Each path below is one point turned by a fixed rotation once a step. After each direction that follows a path, write how fast that rotation turns it, in degrees per step (0 if it stays still).
Each turn is a multiple of 5 degrees from 10 to 175, or 0.
Each row of a path follows its step; steps can be skipped.
Rotation 1:
step 0: [ -3.9  -1.6  33.8  -1.3   3.1 -23.0 -26.0 -46.4  27.7  15.1   1.2 -32.3
  33.6  32.8  19.3  19.9  14.1 -48.6 -14.4 -20.3  -4.6  13.4 -24.9  24.4
 -12.3   1.6]
step 1: [  7.4 -21.8   3.2  18.3   0.2 -17.6  -8.7   6.8  29.3 -31.2  20.7 -47.9
  -3.7  47.3 -16.4  13.2  -3.7 -10.4  13.2  31.9  14.0  19.1  38.4  22.2
 -25.5  29.5]
step 2: [-32.7 -30.8  17.7  18.9  25.6   3.6  -1.9   7.3  23.4   4.3  26.0  20.0
  -0.8   9.4 -25.3  16.4   3.1  12.6   2.4  49.0  35.2  54.9 -20.5 -26.2
 -15.1 -22.3]
step 3: [ -1.8   2.1  14.3  19.2  46.0  -9.4 -25.5 -58.1   2.6  25.1 -24.4   3.1
  -8.2   5.8  -7.0  -9.3 -31.9 -16.8 -15.2  35.2 -28.5  17.2 -32.0 -11.8
 -28.8  -7.3]
step 4: [ 42.2 -19.3 -34.3  27.0  14.8 -15.4   4.9 -12.3  28.0  28.3 -11.2  -8.8
 -47.5  18.6 -47.0  -5.4 -15.1  -6.4 -24.2  19.8  -5.5  -6.4  33.4  26.4
   4.7  -1.7]
step 5: [-26.6 -35.5 -34.2  -3.6  -2.5 -29.7  -9.8   0.3  29.6  49.5  33.3   1.3
   1.9  -2.9 -16.9  -6.6   9.0 -27.0 -10.6  -0.6  27.5  14.4  -9.2   3.5
  43.3 -41.5]
step 6: [-27.0  16.4  12.0  23.1  10.9 -17.6 -23.2 -29.5   6.9  26.1  25.3 -52.4
  41.4  23.7   5.8 -12.3 -12.4 -53.3 -27.0  -2.9  -6.5 -26.3   0.4  -7.9
  -3.5  -1.2]
step 7: [ 12.9 -12.6  16.7  28.3   7.0   5.0  15.2   0.2  30.0 -15.2  15.0 -32.1
  11.3  35.9 -43.6  36.3  25.0 -18.4 -41.2  -5.5  12.6  15.6  25.6   7.8
  -4.7  40.1]
step 8: [-29.0 -43.5  -3.5 -14.7  32.3 -32.7 -15.3 -11.2   8.7 -27.0  19.4  -4.1
  -2.2  11.0   0.6  25.2  25.7  -9.1  -4.5  16.0  13.8  66.8 -21.7  -7.2
  -5.0   1.2]
step 9: [-20.7  -4.3   2.2  25.7  43.1 -11.0 -43.3 -14.5 -23.0   8.5  12.3 -10.8
 -24.9  26.4   9.3 -19.9 -13.2   1.5 -17.1  53.0 -13.3  -0.1   4.6 -18.4
 -48.9  -3.2]
step 10: [ 15.4 -29.3 -12.7  32.2   8.4  34.0  -0.8  -5.8  15.5  41.6   8.1  12.2
 -31.5   1.9 -60.7 -10.2 -11.7  20.6 -47.7  23.6 -13.5  15.0  -3.1  -1.2
  -1.1  17.8]
Directions:
[ 22.2   9.2  -9.7  -6.6   2.8  -1.7  -4.2  12.6   4.8  15.6  12.4  -2.0
   7.6 -11.2   0.8  -3.8  -7.0 -22.8  -5.2 -12.7   4.1  -9.6  -0.9   2.4
  13.4  -4.0]
55
[ -5.2  -5.0   1.4  16.8 -10.0  14.1 -13.6  15.0  -8.2   0.3  10.7 -10.7
  -5.3  17.0   3.5  -0.8 -17.0   5.3   7.6  -5.5  -7.7   5.2  -9.2  -3.9
  16.3  -7.8]
90
[ -5.1  -9.1 -12.9 -16.1  -6.6   0.7 -15.3  -1.2  -6.4  17.2  10.1  -2.4
  -5.2   9.0  11.3  -7.5   1.8   8.4   8.1   0.2  16.7  -0.9   8.9  18.6
 -12.3   6.9]
90
[  8.9  -5.8   4.3   2.2   3.5   8.2  11.7  24.8   1.3   3.4 -12.9  -1.9
  -2.5  16.9  -1.6   0.3   4.5   5.8 -14.6  16.6  13.8 -17.1  10.0  -0.1
   4.1   2.3]
130
[-18.3  18.6  -1.1   6.9   9.9  -3.8 -13.3   5.0  -2.1   2.8  11.1  11.1
   5.1  -1.5   1.2  -2.1  10.6   2.9   5.0  10.1  12.1 -18.9 -11.7 -14.2
  -4.4 -12.0]
110
